[63.1 16.0 15.7 31.9] -> k_612
[63.1 16.0 -2.6 31.9] -> k_133
[  8.6 -28.4 -89.5  38.6] -> k_964
find: [63.2 16.0 15.5 31.8]	k_612
find: [  8.5 -28.5 -89.7  38.8]	k_964
find: [63.1 16.0 -2.6 31.9]	k_133

[-68.6  42.4   0.0 -69.2] -> k_264
[-78.1 -76.1   0.1 -91.3] -> k_216
[-20.4 -92.7  -5.7 -32.0] -> k_703
[-78.1 -76.1   0.0 -91.3] -> k_768
[-28.2  27.1  30.7 -76.8] -> k_187
find: [-28.1  27.0  30.7 -76.7]	k_187
find: [-68.6  42.3   0.0 -69.2]	k_264

[ 20.0  76.7  46.0   5.4  -6.5 -51.5 -45.2 -24.1  14.2 -15.2  74.3]  k_983
[ 20.0  76.7  46.0   5.4  -6.5  -2.2 -45.2 -24.1  14.2 -15.2  74.3]  k_848
[ 20.0  76.7  46.0   5.4  -6.5 -51.5 -45.2 -24.1 -45.9   8.0  55.6]  k_558
find: [ 20.0  76.8  46.0   5.5  -6.6 -51.4 -45.1 -24.1  14.2 -15.3  74.4]	k_983
find: [ 20.0  76.6  46.0   5.3  -6.4  -2.2 -45.0 -24.1  14.0 -15.2  74.3]	k_848
find: [ 20.0  76.7  45.9   5.5  -6.4 -51.5 -45.2 -24.1 -46.0   7.9  55.6]	k_558

[-3.0 -4.6 87.6 12.4] -> k_849
[-19.8  -4.6  87.6  12.4] -> k_590
[-15.6  -1.6  87.6 -21.1] -> k_355
find: [-2.9 -4.6 87.6 12.3]	k_849
find: [-19.8  -4.5  87.7  12.5]	k_590
find: [-15.6  -1.5  87.6 -21.0]	k_355

[ 24.7  -5.2   3.3  -4.2   9.9  73.4  14.3  37.6   0.7  -3.7   2.9 -54.2
 -12.5  57.3 -43.0  -1.9  22.2  39.3  24.9  -9.0 -12.2  18.9  16.5]  k_677
[  5.1  -8.9  -0.7 -41.1  -2.6 -41.8  25.9  63.8   6.2  30.3  36.6 -33.9
  -7.6  37.9 -19.3  16.0  40.0  12.6  -3.2   0.9  25.8   7.4  57.9]  k_652
[-10.2 -14.5  52.5   1.9 -45.2 -12.2 -40.0 -13.2  -6.5  57.7   5.8  37.8
  -5.2 -23.6 -17.6 -37.1  21.7  57.3   0.5  20.2  -7.5  37.4  -6.1]  k_29
find: [ 24.8  -5.1   3.3  -4.2   9.9  73.4  14.3  37.6   0.8  -3.5   2.9 -54.2
 -12.6  57.4 -43.1  -2.0  22.2  39.3  24.9  -9.0 -12.2  18.9  16.5]	k_677
find: [-10.2 -14.4  52.5   2.0 -45.2 -12.1 -40.2 -13.1  -6.6  58.0   5.7  37.6
  -5.3 -23.5 -17.8 -37.2  21.7  57.4   0.6  20.3  -7.2  37.7  -6.0]	k_29

[ -6.8  68.7 -44.1   4.5  25.6 -15.1  -6.0   7.6   3.9   3.2  28.9 -42.2
 -43.2  32.0   7.3  12.5   8.7   6.7   8.3  11.9  -4.3   9.2   8.3  -2.6
  -1.1  45.4 -22.0 -12.6   0.1  22.5] = k_210
[  5.9 -57.0  24.5   0.7  -3.2  15.8  21.2   8.4   8.0  15.1  -8.7  24.0
  49.8 -25.4 -40.5  31.3 -26.8  14.1 -29.5 -24.5   2.8   5.4 -18.0 -10.0
  -5.4 -23.5  18.1  10.0  14.0 -29.2] = k_128
[ 41.1  -6.0  30.0  23.9 -15.7  -4.6  14.7  -4.1 -18.5 -28.2  15.5  -6.2
 -26.2  35.0  49.6 -44.2  12.5  -9.7  12.6  10.5   0.1 -21.1  26.1  30.6
  15.2  17.4 -13.0  -5.0   5.2  20.7] = k_797
[ 58.7  -8.2  11.9  30.5 -26.4  34.8  19.1 -10.3   6.4 -16.8  34.4 -18.1
  14.1  54.3 -15.2  46.5 -34.6   7.7  -9.5 -18.6   1.9 -15.3 -28.5  22.5
  -3.3  36.7 -33.2 -10.9   3.9  -1.6] = k_934
find: [ 41.1  -5.9  30.1  23.9 -15.6  -4.7  14.6  -4.0 -18.6 -28.3  15.4  -6.1
 -26.0  35.0  49.4 -44.0  12.5  -9.6  12.6  10.4  -0.2 -21.2  26.2  30.8
  15.1  17.5 -13.1  -5.0   5.4  20.7]	k_797
find: [  5.8 -56.9  24.6   0.8  -3.1  15.7  21.1   8.5   8.0  15.2  -8.7  24.0
  49.8 -25.4 -40.5  31.3 -26.7  14.0 -29.5 -24.5   2.8   5.5 -18.0  -9.9
  -5.4 -23.5  18.1  10.0  13.9 -29.2]	k_128

[-31.6  10.9  13.6 -20.1  34.6 -34.6 -13.4 -50.8 -14.1 -20.6  -0.6  58.9
 -16.9   3.5   2.8  13.3 -12.5 -15.2 -19.7  -4.4  17.3   5.6 -45.6  41.4
  -3.0   2.2  26.1   3.4  24.7 -21.3  44.4   3.5  -7.2  11.3  -3.3  -6.8
 -20.5 -33.9]  k_143
[-25.3  73.1  -1.1   9.2 -17.2 -15.8  -6.5 -22.7   1.5 -21.7 -26.2  41.5
  26.8 -13.9   9.8   8.8 -21.0  38.0 -30.1  -0.6  41.2  53.6 -21.7  27.5
   1.8  -6.5 -26.4 -17.2  23.0  17.4 -73.5 -60.4 -23.4 -11.0  -5.0   5.5
  38.4  34.0]  k_386
[-31.6  10.9  13.6 -20.1  34.6 -34.6 -13.4 -50.8 -14.1 -20.6  -0.6  58.9
 -16.9   3.5   2.8  13.3 -12.5 -15.2 -19.7  -4.4  17.3   5.6 -45.6  41.4
  -3.0   2.2  26.1   3.4  24.7 -21.3  44.4  -3.1  17.6  -6.9  -5.6   7.6
 -12.4   1.3]  k_846
find: [-31.7  10.8  13.5 -20.1  34.7 -34.6 -13.4 -50.8 -14.1 -20.8  -0.6  58.8
 -17.0   3.6   2.9  13.2 -12.7 -15.1 -19.7  -4.3  17.3   5.4 -45.5  41.3
  -3.1   2.3  26.0   3.5  24.8 -21.2  44.5  -3.0  17.6  -6.8  -5.4   7.6
 -12.4   1.4]	k_846
find: [-31.7  11.0  13.6 -20.1  34.5 -34.6 -13.3 -50.8 -14.2 -20.5  -0.5  59.0
 -16.9   3.6   2.9  13.3 -12.5 -15.1 -19.6  -4.5  17.5   5.4 -45.7  41.5
  -3.0   2.2  26.1   3.5  24.9 -21.2  44.5   3.4  -7.2  11.3  -3.2  -6.9
 -20.5 -33.9]	k_143

[ 22.6   3.0   3.4   7.7 -60.6] : k_532
[14.1  5.1  7.0 -5.7 -3.0] : k_860
[ 32.3  -1.0   0.4   4.1 -10.4] : k_739
[13.1 -0.2  7.0  2.7 23.8] : k_870
[  0.7 -21.7   4.7  -4.2   2.8] : k_720
[  6.6   9.9  16.6  -3.8 -81.5] : k_944
find: [  0.7 -21.7   4.7  -4.2   2.8]	k_720
find: [  6.6   9.9  16.7  -3.8 -81.4]	k_944
find: [ 22.6   3.1   3.4   7.7 -60.6]	k_532
find: [ 32.3  -1.1   0.4   4.1 -10.3]	k_739

[ 79.6 -53.6 -81.9 -33.2   7.7  33.9 -61.4  33.0] = k_982
[ 79.6 -53.6 -81.9 -33.2   7.7  33.9 -19.6 -12.2] = k_794
[ 79.6 -53.6 -81.9 -33.2   7.7  33.9 -13.2  -4.9] = k_45
find: [ 79.5 -53.6 -82.0 -33.2   7.6  33.8 -61.2  33.1]	k_982
find: [ 79.7 -53.7 -82.0 -33.1   7.7  33.8 -13.2  -5.0]	k_45
find: [ 79.5 -53.6 -81.9 -33.2   7.6  33.9 -19.5 -12.2]	k_794

[23.6 53.1  6.1 -5.4 -5.3 28.1  9.5 -9.7] = k_808
[-12.2 -59.9  37.6  36.2  52.8 -40.9 -36.5  49.9] = k_253
[-16.7   6.1 -36.8 -22.3 -46.2  14.0  32.9 -36.5] = k_980
[ 27.2  29.6  40.6  26.5  45.4  11.7 -17.1  37.4] = k_390
[ -4.9 -54.2  50.6  43.0  63.5 -46.1 -49.0  58.4] = k_313
[23.8 38.2  2.5 -6.3  8.1 25.5 -7.4  2.1] = k_436
[-26.8 -71.8   4.9  12.1  20.8 -44.6 -14.3  21.4] = k_592
[-11.3  -3.0  -8.3  -0.7 -15.1   1.4  12.8  -9.0] = k_882
[ 33.4  39.5  36.7  25.3  46.2  19.9 -11.7  37.3] = k_920
[ -3.3  14.1 -33.2 -29.3 -40.7  12.8  22.8 -37.3] = k_66
[-10.6 -50.9  19.0  19.9  34.9 -31.9 -25.7  33.6] = k_276
find: [ -3.3  14.1 -33.2 -29.3 -40.5  12.7  22.7 -37.4]	k_66
find: [-11.7 -59.8  37.7  36.1  52.7 -40.9 -36.7  49.9]	k_253

[  4.3  35.5  16.6 -29.7  45.8 -45.3 -57.6  25.7 -15.5  -3.8] : k_189
[ -1.3  19.8 -11.2  -8.9  22.6 -48.3 -63.6  23.2  14.9   4.5] : k_46
[ 27.5  10.2  12.0 -26.1  23.2 -51.6 -68.0  -1.3  -0.4  38.4] : k_552
[ 37.2  10.0 -70.3 -23.2 -84.6  61.6  37.6 -40.2   8.1  20.0] : k_744
[ 45.2   2.2  -9.0 -25.5  29.0 -23.1 -69.5 -26.8 -38.0  34.8] : k_434
[ 50.9 -22.3  15.3  13.8  -2.5  61.6 -22.8 -10.8 -38.7  29.8] : k_44
[ 13.4   7.9   9.4  46.2  17.1  -7.0  51.1 -13.1  13.6  10.0] : k_813
[-18.3  10.0 -70.3 -23.2 -84.6  61.6  37.6 -40.2   8.1  20.0] : k_180
[ 50.9 -22.3  15.3  13.8  -2.5   9.8 -22.8 -10.8 -38.7  29.8] : k_110
[-24.7 -14.6 -61.1 -13.2 -20.1  30.0 -13.4 -21.9  33.2 -13.8] : k_251
[ -4.7   6.4   6.7   9.6 -46.3  26.2   3.1  -6.9   1.3 -19.7] : k_288
find: [ 50.9 -22.3  15.2  13.7  -2.5   9.7 -22.8 -10.8 -38.7  29.8]	k_110
find: [ 27.4  10.1  11.8 -26.0  23.4 -51.6 -68.1  -1.4  -0.4  38.3]	k_552
find: [ 50.9 -22.4  15.3  13.9  -2.5  61.5 -22.8 -10.8 -38.6  29.8]	k_44
find: [  4.5  35.6  16.4 -29.8  45.8 -45.1 -57.4  25.9 -15.8  -3.8]	k_189

[ 34.6  13.9  14.8   0.7 -22.8 -13.2 -54.8  14.9  -4.8  32.2 -11.1  15.3
  21.8  -5.3  27.5  12.1 -83.5  35.1  31.7 -77.9   0.5  -6.6 -25.4  -6.1
  19.2 -12.3 -48.6  47.4] = k_671
[ 29.2  26.6  61.1 -18.2   2.0  -2.6 -22.6  -8.3 -32.8  42.4  -2.1 -34.6
 -34.4  24.4 -35.4  24.6  27.2  30.9 -31.1  29.3 -81.4  36.9 -20.5 -26.3
  -2.8 -13.6 -20.4 -34.2] = k_486
[ 50.4  23.3 -31.1  12.4  -8.4 -72.3 -22.0  21.8  59.6 -48.3  21.8  23.8
 -38.8 -31.4 -18.8 -44.8  -7.1 -22.4  -3.1  -9.8  20.1 -61.3   5.4  25.9
 -39.7 -12.0 -10.6  20.0] = k_163
[ 29.0 -28.9 -39.9 -16.0   8.3  54.0  39.2 -77.3  49.5   2.7   9.0 -17.3
 -83.5 -23.2  10.9 -19.9 -47.8 -14.9  54.6  21.6 -28.4  -0.8 -45.0 -51.9
  30.6 -29.7  -1.6  -5.3] = k_859
[ -1.8  18.8 -32.5 -16.1  18.7 -14.3  23.7  29.4 -13.9   7.7 -17.5 -19.5
  50.3 -12.6  46.6 -11.7  -7.7 -34.8 -52.2   1.7 -43.3 -41.7  -5.2  15.6
  44.8 -32.5  44.5 -18.1] = k_348
find: [ 34.6  13.9  14.8   0.7 -22.8 -13.2 -54.8  14.9  -4.8  32.2 -11.0  15.2
  21.8  -5.3  27.4  12.1 -83.5  35.1  31.7 -77.9   0.5  -6.6 -25.4  -6.1
  19.2 -12.3 -48.6  47.4]	k_671
find: [ 50.4  23.1 -31.1  12.3  -8.4 -72.3 -22.0  21.9  59.5 -48.4  21.8  23.9
 -38.7 -31.2 -18.7 -44.9  -7.1 -22.4  -3.1  -9.9  20.1 -61.4   5.3  25.8
 -39.7 -12.0 -10.7  19.9]	k_163
find: [ -1.7  18.8 -32.4 -16.1  18.7 -14.4  23.8  29.4 -13.9   7.8 -17.5 -19.6
  50.3 -12.6  46.6 -11.8  -7.7 -34.8 -52.2   1.8 -43.3 -41.7  -5.2  15.6
  44.8 -32.5  44.5 -18.1]	k_348

[  0.0 -37.1  -8.6 -39.2   7.6 -45.4] -> k_584
[-35.7 -24.4  -8.6  20.6   7.6   1.1] -> k_347
[-75.7 -63.0  35.1 -50.8   0.0 -45.4] -> k_413
[-35.7 -37.1  87.0   0.0   7.6 -45.4] -> k_638
find: [ -0.1 -37.1  -8.6 -39.2   7.6 -45.3]	k_584
find: [-75.7 -63.1  35.2 -50.9   0.0 -45.5]	k_413
find: [-35.6 -37.1  87.0  -0.1   7.6 -45.4]	k_638

[ 13.2 -23.8 -19.7  -5.3  87.2  -9.1   3.0  68.7 -15.1  83.7  -9.5] : k_247
[ 16.6   4.1  29.0 -49.5  32.2  20.2   4.3   1.4  35.2  -1.7  -9.5] : k_861
[ 11.0 -15.2  28.8 -44.3 -22.8  25.2  22.7 -17.4  17.1 -57.4  -9.5] : k_109
[ 11.0 -15.2  28.8 -44.3 -22.8  25.2  22.7 -17.4  17.1 -49.5  -9.5] : k_712
[-14.9 -12.0 -13.3  -2.4   3.6  -4.0  -4.1   1.3 -28.6  -6.1  -9.5] : k_956
[ 16.6   4.1  29.0 -49.5  32.2  -2.9   3.7 -30.6  22.3   9.8  -9.5] : k_657
find: [ 16.5   4.1  29.0 -49.5  32.2  -2.9   3.8 -30.5  22.2   9.8  -9.5]	k_657
find: [ 11.0 -15.2  28.7 -44.3 -22.9  25.2  22.7 -17.4  17.0 -49.4  -9.5]	k_712

[ 64.7 -74.1 -40.1  64.4 -50.1 -66.5  61.1 -31.8 -27.9  37.8  45.6   2.1
  62.3] -> k_547
[ -9.8  19.8 -64.7 -10.2  29.9  72.2 -37.1  51.0 -17.8  41.4  32.2  71.1
  14.2] -> k_655
[ -6.5 -67.9  12.2 -25.1  68.7 -32.1  53.9  40.5 -69.3  60.3  44.7  39.7
  47.9] -> k_32
[-28.9 -16.0  43.1 -35.6  -7.2 -36.4   0.2  -4.9 -33.5  46.4  61.6 -37.8
  36.4] -> k_412
[ -9.8  19.8 -64.7 -10.2  29.9  72.2 -37.1  51.0 -17.8  59.7  34.7 -44.7
  52.0] -> k_826
[ -6.5 -67.9  12.2 -25.1  68.7 -32.1  53.9  40.5 -69.3  60.3  44.7  64.6
  24.7] -> k_779
[ 64.7 -74.1 -40.1  64.4 -50.1 -66.5  61.1 -33.7 -33.2  23.7  -9.2  12.9
   4.1] -> k_351
find: [ -9.9  20.0 -64.8 -10.0  29.9  72.2 -37.0  51.0 -17.8  59.7  34.7 -44.7
  52.1]	k_826
find: [ -6.5 -67.9  12.2 -25.1  68.7 -32.0  53.9  40.4 -69.4  60.3  44.7  39.7
  48.0]	k_32
find: [ -9.8  19.8 -64.7 -10.2  29.9  72.2 -37.0  51.1 -17.7  41.3  32.2  71.1
  14.3]	k_655

[-92.9  13.4   3.3  -3.1  -6.4  30.7 -21.3 -26.7 -25.4   8.7  -2.3  32.7
   3.0] = k_223
[-77.7 -11.5   2.9  12.4 -19.5  31.1  32.4 -14.8  -0.6  -5.1   4.5 -25.9
  -6.8] = k_978
[-41.8 -31.2  10.4  19.5  29.0  -4.9  27.7  10.7  -0.7   1.7  20.1   1.7
  28.2] = k_419
[-42.8  13.4  -6.7  10.3  10.4 -55.0 -42.3 -29.1  11.6  13.0  13.0  19.5
 -33.3] = k_473
[ -6.1  -5.5 -13.1 -32.3 -28.3 -34.8 -29.7 -20.1  11.7  -8.2   7.8  45.2
  27.1] = k_116
[ 28.7   6.8   3.3 -21.5  14.4 -40.8  29.5  -9.3  -4.7   1.8  19.6  32.6
 -28.8] = k_6
[  4.5  10.9   0.6 -20.0 -34.4  -7.9  18.7 -34.2   5.2  -2.5 -29.6  14.5
 -10.6] = k_789
[ 44.4 -21.2  -1.3   2.3 -15.5 -91.0 -37.5   1.7 -14.2   9.7 -10.0  19.5
  -7.8] = k_270
find: [  4.5  10.9   0.6 -20.0 -34.4  -7.9  18.6 -34.2   5.2  -2.5 -29.6  14.5
 -10.5]	k_789
find: [-77.7 -11.5   3.0  12.4 -19.5  31.1  32.4 -14.8  -0.7  -5.2   4.5 -26.0
  -6.8]	k_978

[  9.0 -14.2   3.7  13.9  33.7  14.1  11.8]  k_807
[ 34.1  -8.7   9.3 -23.9  38.4 -16.9  39.6]  k_736
[ -0.6 -24.9  24.1 -16.4 -45.1  14.2  18.5]  k_430
[-68.9  -7.9 -57.0  77.2  26.3 -26.1  49.1]  k_209
[-52.9  -9.9 -44.6  48.3  -6.2 -10.0  16.1]  k_450
[-5.8  4.0  0.8 17.6 19.1 -8.8 -0.6]  k_169
[ 19.9  44.9 -23.3   5.6  43.0 -14.6 -16.0]  k_565
find: [-68.8  -7.9 -57.0  77.2  26.1 -26.3  48.9]	k_209
find: [-52.8 -10.0 -44.5  48.2  -6.0  -9.8  16.0]	k_450
find: [-5.8  4.0  0.9 17.7 19.0 -8.8 -0.5]	k_169

[-18.0  25.6   0.9  -4.1  13.8 -49.7 -67.2  -9.7 -57.5  83.6 -19.2  -0.4
  18.7   9.4 -41.5  21.3  -8.9   9.7  11.2] = k_2
[-10.8  14.6   6.4  -0.8  14.2 -41.0 -62.0 -14.9 -49.9  73.3 -21.1  -0.7
  24.0   6.3 -34.1  24.2  -7.0   7.1  13.4] = k_534
[ 5.0 -0.3  0.2  2.3  2.1 -1.8 -0.3  2.0 -1.5  1.3  0.7  0.6  0.9  1.0
 -2.3 -0.9 -4.3  2.2 -1.9] = k_408
[-48.9  -9.1  -9.9   8.9  33.9  -6.4 -37.8 -26.8  14.0  11.4  -5.6  24.4
  24.8  32.4 -68.1  -5.9 -19.2  13.4 -36.4] = k_656
[-0.4 -0.2 -0.7 -0.3  0.6 -0.6 -0.6 -0.9  0.1 -0.5 -0.1  0.8  1.0  0.1
 -0.4 -0.8  0.5 -0.4  0.0] = k_146
[ 20.6 -22.1  -6.1 -11.5  -4.9 -13.1   9.1   5.5  46.1  16.6   7.0 -16.2
   1.0 -17.9  -0.8  -2.7  -9.2   9.5 -11.6] = k_544
find: [-48.9  -9.1 -10.2   8.8  33.8  -6.4 -37.8 -27.0  14.0  11.6  -5.7  24.3
  24.8  32.6 -68.2  -6.0 -19.0  13.4 -36.5]	k_656
find: [-10.9  14.6   6.4  -0.8  14.2 -41.1 -62.1 -15.0 -50.0  73.3 -21.2  -0.7
  24.2   6.3 -34.1  24.3  -7.2   7.1  13.4]	k_534

